In the data rows, zero lies at 4.5, halfway between 4 and 5.
Each pair is two rows. How far apart are they, by a hidden measure? 0 means very close, and 20 very far. Two or three weighted sums of its numbers give each row a place; it is the straight-line distance between the places.
[4, 6, 2, 6, 3, 4, 2, 6, 2, 3, 2, 2, 3, 3, 4, 6]
[6, 3, 7, 5, 5, 7, 7, 2, 7, 6, 6, 6, 5, 5, 6, 2] 15
[3, 4, 2, 5, 7, 2, 3, 4, 4, 4, 6, 3, 2, 2, 2, 5]
[3, 6, 4, 4, 5, 3, 4, 7, 4, 3, 2, 4, 4, 3, 5, 7] 7
[2, 2, 6, 7, 7, 2, 3, 4, 4, 3, 3, 2, 3, 2, 2, 7]
[7, 3, 6, 5, 6, 7, 7, 2, 7, 7, 6, 6, 5, 6, 7, 2] 8
[7, 3, 6, 5, 6, 6, 7, 2, 7, 6, 6, 6, 5, 6, 6, 2]
[7, 4, 2, 2, 3, 7, 5, 5, 5, 7, 7, 4, 7, 6, 5, 5] 9
[4, 2, 5, 6, 2, 5, 7, 2, 5, 7, 2, 7, 4, 6, 7, 3]
[4, 6, 7, 2, 6, 5, 5, 6, 5, 5, 4, 5, 7, 4, 5, 4] 4
[4, 2, 5, 7, 2, 6, 6, 4, 5, 7, 3, 7, 3, 6, 4, 2]
[4, 7, 4, 3, 5, 5, 5, 6, 5, 5, 4, 3, 6, 5, 7, 5] 8
[6, 5, 7, 7, 7, 4, 6, 3, 7, 5, 3, 7, 3, 6, 4, 2]
[4, 7, 4, 4, 3, 5, 4, 7, 4, 4, 4, 2, 4, 4, 6, 7] 8
[6, 2, 5, 5, 2, 6, 7, 4, 7, 7, 3, 7, 6, 7, 6, 3]
[4, 6, 3, 3, 5, 5, 4, 7, 4, 4, 4, 2, 5, 4, 5, 6] 6
[2, 3, 5, 7, 6, 2, 2, 4, 3, 2, 3, 3, 2, 2, 2, 6]
[4, 2, 6, 6, 2, 4, 6, 3, 5, 7, 3, 7, 3, 5, 6, 2] 4
[3, 4, 4, 5, 5, 3, 3, 6, 2, 3, 2, 3, 3, 3, 3, 7]
[3, 3, 4, 7, 4, 2, 3, 2, 3, 3, 6, 5, 2, 2, 2, 5] 14
[7, 3, 6, 3, 5, 4, 7, 4, 7, 6, 4, 7, 5, 6, 6, 3]
[7, 5, 6, 3, 5, 6, 6, 5, 6, 6, 6, 5, 7, 7, 7, 4] 12
[3, 5, 2, 6, 5, 2, 3, 3, 3, 3, 6, 4, 2, 2, 2, 4]
[2, 4, 4, 6, 4, 4, 2, 6, 3, 4, 3, 3, 2, 3, 3, 7] 13
[7, 3, 7, 5, 2, 5, 7, 4, 7, 6, 3, 6, 5, 7, 6, 3]
[4, 6, 3, 5, 4, 4, 4, 7, 3, 4, 4, 4, 4, 4, 5, 7] 8
[5, 3, 7, 7, 5, 4, 6, 3, 6, 6, 4, 7, 3, 7, 7, 2]
[6, 7, 2, 4, 3, 6, 4, 7, 4, 5, 6, 4, 4, 4, 7, 7] 4
[2, 5, 4, 6, 5, 2, 3, 2, 3, 3, 6, 4, 2, 2, 2, 5]
[7, 3, 5, 3, 3, 7, 6, 5, 7, 7, 5, 6, 7, 5, 6, 4] 16
[6, 2, 5, 6, 5, 5, 7, 2, 7, 7, 5, 7, 5, 6, 7, 2]
[6, 2, 6, 6, 2, 6, 7, 3, 6, 7, 3, 7, 5, 7, 7, 3] 1
[4, 7, 2, 6, 2, 4, 3, 6, 3, 4, 2, 3, 3, 3, 6, 5]
[2, 2, 3, 6, 7, 2, 3, 5, 4, 3, 3, 2, 2, 2, 2, 6] 10
[5, 2, 6, 6, 2, 4, 6, 3, 6, 7, 3, 7, 3, 6, 5, 2]
[4, 6, 2, 4, 4, 4, 4, 7, 4, 5, 4, 3, 4, 4, 6, 7] 5
[2, 2, 5, 5, 7, 2, 2, 5, 3, 2, 2, 3, 3, 2, 2, 7]
[3, 2, 6, 4, 6, 3, 3, 6, 2, 2, 3, 3, 4, 3, 2, 6] 3
[4, 4, 3, 3, 6, 7, 4, 6, 4, 4, 6, 4, 5, 4, 4, 6]
[3, 6, 2, 5, 6, 2, 3, 3, 2, 3, 7, 6, 2, 2, 2, 4] 13
[6, 5, 3, 3, 4, 7, 4, 6, 4, 5, 7, 5, 5, 5, 7, 7]
[5, 5, 7, 2, 7, 4, 5, 5, 5, 3, 6, 2, 7, 5, 3, 3] 13
[7, 5, 5, 3, 5, 6, 6, 4, 6, 6, 6, 5, 7, 7, 6, 3]
[7, 4, 7, 5, 6, 5, 7, 3, 7, 6, 5, 6, 5, 7, 5, 2] 4
[2, 3, 6, 7, 5, 2, 3, 3, 3, 2, 3, 3, 2, 2, 2, 6]
[2, 3, 7, 5, 5, 2, 2, 2, 2, 2, 4, 5, 3, 2, 2, 7] 8
[5, 6, 5, 3, 2, 6, 3, 7, 4, 4, 7, 6, 4, 5, 6, 7]
[5, 3, 5, 6, 6, 6, 7, 2, 7, 6, 5, 7, 4, 6, 6, 2] 4
[4, 4, 7, 2, 7, 7, 5, 5, 4, 3, 7, 5, 7, 5, 3, 3]
[4, 3, 3, 5, 4, 4, 3, 6, 2, 3, 3, 4, 3, 3, 4, 6] 10
[7, 4, 7, 4, 6, 4, 6, 5, 6, 6, 5, 6, 6, 6, 5, 3]
[5, 3, 2, 5, 5, 4, 6, 4, 5, 6, 4, 7, 5, 7, 2, 4] 6
[3, 3, 3, 6, 4, 5, 2, 6, 3, 3, 3, 4, 3, 3, 3, 7]
[6, 4, 6, 2, 3, 5, 5, 6, 6, 6, 5, 6, 7, 5, 7, 4] 8
[4, 7, 2, 6, 4, 2, 2, 4, 3, 2, 6, 6, 2, 3, 3, 5]
[4, 4, 7, 2, 7, 4, 5, 6, 5, 4, 5, 2, 7, 5, 4, 3] 8
[5, 4, 3, 3, 4, 7, 4, 6, 4, 5, 7, 5, 5, 5, 7, 6]
[2, 5, 3, 5, 2, 3, 2, 4, 2, 3, 2, 2, 3, 3, 3, 6] 12
[6, 7, 7, 4, 6, 4, 6, 5, 6, 5, 5, 5, 6, 5, 4, 3]
[5, 2, 5, 6, 3, 5, 6, 4, 6, 7, 4, 7, 4, 6, 5, 2] 8
[3, 5, 2, 6, 4, 3, 2, 4, 3, 2, 3, 3, 2, 3, 3, 6]
[3, 3, 3, 7, 5, 3, 2, 5, 3, 2, 2, 2, 3, 3, 3, 7] 12
[7, 6, 7, 7, 7, 7, 7, 2, 7, 5, 6, 6, 4, 6, 3, 2]
[6, 7, 2, 3, 3, 7, 4, 7, 4, 5, 7, 5, 4, 5, 7, 7] 9
[6, 2, 4, 3, 2, 6, 6, 4, 7, 7, 7, 6, 6, 6, 6, 4]
[6, 2, 3, 4, 3, 6, 7, 2, 7, 7, 6, 6, 6, 6, 5, 3] 1
[6, 4, 2, 3, 3, 6, 4, 6, 5, 6, 5, 3, 5, 5, 4, 7]
[7, 7, 6, 3, 7, 6, 6, 3, 6, 5, 7, 4, 7, 7, 5, 3] 8
[3, 6, 3, 7, 2, 2, 3, 2, 2, 2, 4, 4, 2, 2, 3, 5]
[6, 5, 6, 5, 7, 5, 7, 3, 7, 5, 5, 7, 5, 7, 6, 2] 8
[3, 6, 4, 7, 3, 2, 2, 2, 4, 2, 7, 6, 3, 2, 2, 5]
[5, 6, 7, 2, 6, 7, 5, 5, 4, 4, 7, 4, 7, 6, 4, 4] 12
[5, 3, 6, 2, 7, 4, 5, 6, 5, 3, 6, 4, 7, 5, 3, 4]
[2, 6, 3, 5, 4, 3, 3, 6, 3, 4, 2, 4, 3, 3, 4, 7] 3
[5, 2, 4, 4, 3, 6, 7, 4, 7, 7, 6, 7, 5, 6, 5, 3]
[5, 6, 2, 4, 3, 5, 4, 7, 4, 5, 4, 5, 3, 4, 6, 6] 15
[3, 6, 2, 5, 3, 6, 4, 7, 3, 5, 3, 2, 4, 4, 6, 7]
[5, 2, 7, 6, 2, 5, 6, 2, 6, 7, 2, 7, 4, 7, 6, 3] 10
[3, 5, 2, 7, 3, 2, 3, 2, 2, 2, 6, 5, 2, 2, 3, 5]
[4, 3, 3, 4, 4, 5, 3, 7, 2, 3, 6, 5, 4, 4, 4, 7] 15
[3, 4, 2, 5, 7, 2, 3, 4, 3, 3, 7, 4, 2, 2, 2, 4]
[5, 6, 7, 3, 6, 5, 5, 6, 6, 4, 5, 4, 6, 5, 3, 3] 2
[2, 3, 5, 7, 2, 3, 3, 3, 2, 2, 3, 3, 2, 2, 2, 5]
[3, 3, 7, 3, 7, 3, 4, 7, 4, 2, 4, 2, 6, 4, 3, 4] 6
[5, 2, 4, 5, 2, 7, 6, 2, 6, 7, 3, 7, 4, 7, 5, 3]
[5, 2, 7, 6, 3, 4, 6, 3, 5, 7, 2, 7, 3, 6, 7, 2] 4
[4, 6, 7, 2, 6, 3, 5, 7, 5, 4, 4, 4, 7, 4, 4, 4]
[6, 3, 5, 6, 6, 5, 7, 2, 7, 6, 5, 6, 4, 6, 5, 2] 8
[3, 7, 2, 6, 3, 2, 2, 4, 3, 3, 4, 5, 3, 3, 4, 5]
[6, 7, 7, 2, 7, 4, 6, 4, 6, 5, 6, 6, 6, 5, 5, 3] 1
[5, 2, 5, 7, 4, 4, 6, 3, 6, 7, 3, 7, 3, 5, 7, 2]
[6, 4, 5, 6, 6, 7, 7, 2, 7, 6, 6, 6, 5, 6, 5, 2] 12
[2, 4, 5, 6, 4, 3, 2, 5, 3, 2, 2, 3, 2, 3, 3, 6]
[6, 2, 5, 6, 6, 7, 7, 2, 7, 7, 6, 7, 5, 6, 7, 2] 17
[2, 4, 4, 6, 5, 2, 2, 4, 3, 2, 3, 2, 2, 3, 2, 6]
[4, 6, 7, 2, 5, 3, 4, 7, 4, 4, 4, 2, 6, 5, 4, 5] 1
[4, 4, 7, 2, 6, 3, 5, 7, 5, 3, 3, 4, 7, 5, 4, 4]
[7, 3, 6, 4, 2, 7, 6, 5, 7, 7, 5, 6, 6, 6, 6, 3] 12
[3, 5, 6, 4, 4, 4, 3, 6, 4, 3, 2, 3, 4, 3, 3, 6]
[2, 3, 3, 7, 6, 2, 2, 4, 4, 2, 3, 3, 2, 2, 2, 6] 6
[5, 4, 3, 3, 6, 6, 4, 6, 4, 4, 7, 5, 5, 5, 5, 6]
[4, 5, 3, 4, 6, 5, 4, 7, 4, 4, 4, 2, 5, 4, 5, 7] 2
[4, 3, 7, 3, 7, 3, 4, 7, 4, 2, 3, 2, 6, 4, 3, 4]
[2, 3, 4, 6, 5, 2, 3, 2, 2, 2, 4, 3, 3, 2, 2, 6] 10
[3, 6, 3, 7, 2, 2, 3, 3, 2, 3, 3, 2, 2, 3, 3, 5]
[6, 6, 5, 2, 5, 6, 5, 5, 5, 5, 7, 3, 7, 6, 6, 3] 7
[2, 3, 3, 7, 6, 2, 2, 4, 3, 2, 3, 3, 3, 2, 2, 6]
[5, 2, 3, 6, 3, 7, 6, 2, 6, 7, 6, 7, 5, 5, 5, 2] 8
[6, 7, 7, 4, 7, 4, 6, 5, 6, 4, 5, 5, 6, 5, 3, 3]
[5, 7, 7, 2, 4, 5, 5, 6, 6, 6, 5, 5, 7, 5, 5, 4] 5
[2, 6, 5, 4, 5, 2, 4, 6, 4, 3, 2, 5, 4, 3, 4, 7]
[7, 2, 5, 5, 3, 7, 7, 4, 7, 7, 4, 7, 5, 7, 6, 3] 14
[3, 7, 2, 7, 2, 3, 2, 4, 2, 3, 2, 3, 2, 3, 4, 5]
[3, 7, 3, 4, 4, 3, 4, 6, 4, 4, 2, 3, 5, 3, 4, 7] 9
[6, 7, 5, 2, 5, 6, 5, 5, 5, 5, 6, 3, 7, 6, 7, 4]
[2, 4, 4, 5, 3, 2, 3, 2, 2, 2, 3, 4, 3, 2, 2, 6] 8
[7, 6, 7, 4, 7, 5, 6, 3, 6, 4, 6, 5, 6, 7, 4, 2]
[3, 5, 3, 6, 4, 2, 3, 4, 2, 2, 4, 2, 2, 3, 3, 4] 7
[4, 4, 2, 5, 4, 4, 3, 7, 2, 3, 4, 4, 4, 4, 4, 7]
[6, 3, 5, 5, 4, 3, 7, 5, 7, 6, 4, 7, 5, 7, 6, 2] 11
[3, 4, 6, 2, 7, 3, 5, 6, 4, 4, 5, 2, 6, 5, 4, 4]
[5, 2, 4, 7, 2, 6, 6, 3, 5, 7, 3, 7, 4, 6, 4, 3] 13
[3, 4, 6, 3, 4, 4, 4, 7, 4, 4, 3, 4, 5, 3, 4, 6]
[2, 4, 3, 7, 4, 2, 3, 2, 3, 2, 4, 3, 2, 2, 2, 5] 8
[6, 6, 3, 2, 5, 6, 5, 5, 5, 5, 7, 4, 6, 5, 7, 5]
[3, 7, 2, 6, 3, 3, 2, 5, 3, 3, 2, 2, 2, 3, 4, 6] 8
[6, 3, 6, 6, 5, 7, 7, 2, 7, 6, 6, 6, 5, 6, 6, 2]
[3, 7, 4, 3, 3, 6, 4, 7, 5, 5, 4, 5, 6, 4, 7, 5] 11
[7, 4, 5, 3, 3, 5, 6, 5, 7, 7, 4, 6, 7, 5, 7, 4]
[7, 6, 7, 5, 7, 4, 7, 3, 6, 5, 5, 6, 5, 7, 3, 2] 9
[6, 7, 7, 3, 7, 5, 6, 4, 5, 4, 6, 5, 7, 6, 4, 3]
[7, 6, 2, 2, 3, 6, 5, 4, 6, 6, 7, 2, 7, 6, 5, 4] 4
[3, 4, 2, 5, 7, 2, 3, 4, 3, 4, 7, 3, 2, 2, 2, 4]
[6, 4, 7, 7, 7, 6, 7, 2, 7, 6, 5, 6, 4, 6, 4, 2] 8
[5, 7, 7, 3, 5, 4, 5, 6, 5, 5, 5, 3, 7, 5, 4, 4]
[7, 4, 4, 3, 5, 6, 7, 5, 6, 6, 6, 7, 6, 6, 7, 3] 5
[5, 5, 2, 4, 4, 7, 4, 7, 4, 5, 6, 4, 4, 4, 6, 7]
[4, 2, 6, 7, 2, 5, 5, 2, 6, 7, 3, 7, 3, 6, 5, 2] 7
[5, 5, 4, 2, 5, 7, 5, 6, 5, 5, 7, 4, 6, 5, 6, 5]
[2, 3, 6, 5, 5, 3, 2, 5, 3, 3, 2, 2, 3, 3, 2, 7] 9
[2, 3, 2, 6, 7, 2, 2, 3, 2, 3, 7, 6, 3, 2, 2, 6]
[6, 2, 5, 5, 2, 5, 7, 5, 7, 7, 3, 7, 5, 7, 6, 3] 8
[3, 5, 2, 7, 2, 2, 3, 2, 2, 2, 5, 2, 2, 2, 2, 4]
[6, 3, 5, 3, 2, 7, 6, 5, 7, 7, 4, 7, 7, 5, 5, 4] 18
[7, 5, 4, 2, 4, 7, 5, 5, 6, 6, 7, 5, 7, 6, 7, 4]
[2, 5, 6, 5, 3, 3, 2, 5, 2, 3, 2, 4, 3, 3, 3, 7] 4
[7, 6, 6, 4, 7, 6, 7, 3, 7, 6, 4, 6, 5, 7, 5, 3]
[7, 5, 7, 4, 5, 7, 6, 3, 6, 6, 7, 4, 6, 6, 5, 3] 11
[4, 2, 4, 6, 2, 7, 6, 3, 5, 7, 3, 7, 3, 5, 4, 2]
[6, 7, 7, 4, 7, 5, 6, 3, 6, 4, 6, 4, 6, 7, 3, 2] 9
[6, 5, 2, 2, 4, 7, 5, 5, 5, 6, 6, 5, 7, 6, 5, 5]
[7, 6, 7, 3, 6, 6, 5, 4, 5, 5, 7, 3, 7, 7, 4, 3] 2
[7, 3, 4, 2, 3, 6, 6, 5, 7, 6, 4, 6, 7, 6, 6, 4]
[4, 4, 3, 4, 5, 6, 4, 7, 4, 4, 5, 4, 5, 4, 5, 7] 14
[5, 5, 5, 2, 6, 5, 5, 7, 5, 5, 5, 4, 6, 4, 5, 5]
[7, 5, 7, 6, 7, 5, 7, 2, 7, 5, 6, 6, 5, 6, 4, 2] 9
[2, 2, 7, 3, 6, 3, 3, 6, 2, 2, 2, 2, 5, 3, 2, 7]
[2, 3, 6, 5, 6, 2, 2, 4, 3, 2, 2, 3, 3, 2, 2, 7] 3
[3, 3, 5, 3, 5, 3, 4, 7, 2, 3, 4, 4, 4, 4, 3, 6]
[4, 6, 4, 3, 2, 7, 4, 7, 5, 6, 4, 4, 6, 4, 7, 5] 4
[4, 3, 6, 3, 6, 3, 4, 7, 4, 3, 4, 3, 5, 4, 3, 5]
[5, 3, 3, 3, 6, 6, 4, 7, 4, 4, 6, 4, 5, 4, 4, 6] 9
[6, 7, 3, 3, 4, 7, 4, 6, 5, 5, 7, 5, 5, 5, 7, 6]
[5, 6, 4, 2, 3, 7, 5, 7, 5, 6, 5, 5, 6, 4, 6, 5] 1
[5, 7, 2, 5, 2, 6, 3, 7, 4, 5, 4, 4, 3, 4, 6, 6]
[6, 7, 7, 3, 7, 5, 6, 4, 6, 5, 5, 6, 6, 5, 6, 3] 4
[4, 6, 6, 3, 6, 5, 4, 7, 4, 4, 4, 3, 5, 4, 4, 5]
[6, 6, 7, 5, 6, 4, 7, 4, 7, 6, 4, 7, 5, 7, 5, 2] 6
[6, 7, 2, 3, 4, 7, 4, 6, 5, 6, 6, 2, 5, 5, 6, 7]
[2, 4, 5, 4, 4, 3, 2, 4, 2, 2, 2, 2, 3, 3, 2, 7] 14
[2, 2, 6, 4, 6, 2, 3, 5, 2, 2, 2, 2, 4, 3, 2, 7]
[4, 4, 4, 4, 4, 6, 3, 7, 3, 4, 7, 6, 4, 4, 4, 7] 12
[5, 2, 4, 4, 2, 5, 7, 4, 7, 7, 4, 7, 5, 6, 4, 3]
[6, 4, 5, 2, 7, 5, 5, 6, 5, 4, 6, 2, 7, 5, 4, 4] 10
[3, 5, 3, 5, 2, 3, 2, 4, 3, 4, 2, 3, 3, 3, 4, 6]
[7, 5, 2, 3, 2, 7, 5, 6, 5, 6, 6, 2, 5, 5, 4, 7] 19
[5, 2, 4, 5, 3, 7, 7, 3, 7, 7, 5, 7, 5, 6, 5, 3]
[7, 6, 6, 3, 6, 7, 5, 3, 5, 5, 7, 3, 7, 7, 6, 3] 13
[7, 3, 5, 4, 3, 7, 7, 3, 7, 7, 5, 7, 5, 6, 7, 3]
[7, 4, 5, 3, 5, 6, 6, 4, 6, 6, 6, 6, 7, 7, 7, 3] 5
[3, 7, 2, 7, 5, 2, 3, 4, 2, 2, 6, 6, 3, 2, 3, 6]
[7, 7, 3, 2, 5, 7, 5, 5, 5, 6, 7, 3, 7, 6, 6, 4] 17
[3, 4, 4, 4, 5, 4, 4, 7, 3, 3, 3, 2, 4, 4, 4, 6]
[5, 6, 5, 2, 4, 7, 5, 7, 5, 6, 5, 4, 7, 4, 7, 5] 5
[7, 4, 5, 4, 6, 5, 7, 2, 7, 6, 6, 6, 6, 7, 7, 3]
[3, 5, 5, 4, 3, 4, 4, 6, 4, 4, 2, 4, 5, 3, 3, 6] 3
[2, 4, 5, 5, 4, 3, 2, 6, 2, 3, 2, 2, 3, 3, 3, 7]
[4, 4, 7, 2, 7, 4, 5, 6, 4, 3, 5, 2, 7, 5, 3, 4] 8
